Each path below is one point turned by a fixed rotation once a step. After each direction that follows a path, write how fast that rotation turns it, in degrees per step (0 if it stays still).
Each turn is a multiple of 5 degrees from 10 to 175, or 0.
Each row of a path follows its step; steps can be skipped.
Path 1:
step 0: [-13  10  10 -20   3 -31 -24 -11 -15   9   8 -14   4 -17   3  20   1   0
 -13 -13  -6  30 -15 -21   5 -19 -15   0   2  -7  10  -3 -31   2  12 -27
  -7  -9 -10 -27 -24  -3   6   5   4]
step 2: [ -8  -5  11 -21  23  -8  16  22   5   8  -3   6  -1 -23 -25 -11  -8   9
   6 -11   1   3 -16  24  10 -16 -27  39  -3   0 -15  23   8   5 -23   2
  12   5  13  -9  13  15  12 -15 -13]
step 3: [-14  -4 -13 -16   6 -16  -4   7  11  21  34  22  14 -12  -3  19   5  -1
 -12   2   2  -9  12  -1 -21 -31   6  -3  16   6  28  -4 -11  14 -22   0
  -3  21 -28  -2  21  -5   2  11  13]
step 5: [  3  -9  16   6 -12  16  10  11  -8  12  29 -54 -12  -2 -11  -8  12  -6
 -16 -14  -7   6   7   0 -10 -11  11  24  11   1  11  28   3  -9 -15  12
  15   6  11 -10 -10   8 -16  10 -16]
step 7: [ -7   6  -6  21 -14 -19   0  -5 -22  -2  13   2 -22 -12 -24   6 -11  24
  -7  -8   3  24 -29  -4   9  16 -14  10   3 -19   7 -19  -1 -19  13 -16
 -15  20   0   6 -16 -27   9  -9 -18]
step 11: [-38   5  -6  -9  12  -1  -7   9  19   9   3  13   2  -2 -32   4  23 -22
  -6   8   1 -28   8  16  -3 -13 -18 -14  -5   6  -8 -10   0   2 -30  -2
   8  22   0 -32 -19   7   5   3  -6]
step 12: [  1 -24   5   4  -8  -2  -9   0 -27   0  21  -2 -10  -5 -14 -14   2  -9
  18  15  -3  12  26  -6  19 -16   1  28  31  -1  -5   8  -9   7 -26   6
 -24  15 -23 -21   6  -3 -23   7  12]
step 13: [-28  -1 -22   6   0  10   1  17  17  -2  -1 -20 -17  14   2 -21  -1   2
 -20 -30 -15  23  -8  -2   6 -26  27  -2  16   6  16   8   1 -26 -16  15
 -12  -2  20   0  15  -4   5  -1  15]
step 16: [-22  17 -29  19  -9   6  15   6  -9  -5 -10  -2  18 -13   8 -18  -2  -2
   4  -3 -14 -19 -33 -14   5 -24  -7   9   7  -7  14   6  -2  -7  13  10
  15   5  -1   9 -31 -39   6   9  -3]
step 17: [ 10   5  15  -8  19   6  20  -2 -11   0  -9 -14   5 -34 -10   3   8   2
  11 -10  35 -13  15 -18  23   9 -13  18   1  25  16 -25 -31 -15  -1   7
   6  -1  15   7   7  -5  10  12 -20]
step 19: [-35   0  18   3   9 -27 -20   3  -6 -23   0   0   5   3 -18 -39  14 -16
  16  10   3 -13  -8 -15   2 -20   6   8   1 -11  -7 -17   0  15  -1  13
 -18  28 -11   8 -16  10  -4   1  -9]
Directions:
[  0   3  -4  -5  -4   8  -2  -2  -1   0   1   2  10   0  -6   2   4   0
   0  -1   4 -12   8  -5  -1   5  -6   3  -1   3   6   6  -1  -1   1   4
   7   6   3   0   2  -2  -6   3   3]
55
[  3   1   2 -13   4  -3  -4  -1  -7  -1  -6   0   8  -2  -6  -3   0  -6
  -1   0   0   1 -10  -7   2   4  -1  -3  -3   5  -5  -6   0   5   4   3
  -3  -1  -2  -5   0  -3   6   0  -5]
40
[-4  1 -6 -4  7 -3  0 -7 -8  2  0 -2 -8 -4  0  3  1  4  0  4 -8 -1  7 -1
  5 -3 -4 -7  7  2  3  2  4  4  3  5 -1 -6  5  3  1 -5  0  8 -2]
85
[ 5  7  4 -5 -1 -2  2  3  4 -8  4  2 -4  2  5  1  4 -1  3 -5  5  4  5  0
  0  6  8 -1  5 -1  7 -8  4  5 -4 10  4  2 -2 -1  3  1  4  6  2]
155
[  0   2   6   4   6   0   2 -11  11   1  -6  -7  -2  -2  -3  -2   0  -1
  -4  -3  -3   6   1  -8  -5   1   0   3  -6   1   1   1   2   0   5   6
   2  -5   1  -4   5   6  -7   2   1]
85
[ -2   0 -14   2   4   1  -4  -1   1  -9  -1   0  -3   2  -5  -8   4   5
  -3  -4   1   2  -3   0   5   1   8   1  -4   0  -2  -3   1   0   4  -4
   8   5  -1   8  -2   2  -3   1  -7]
120
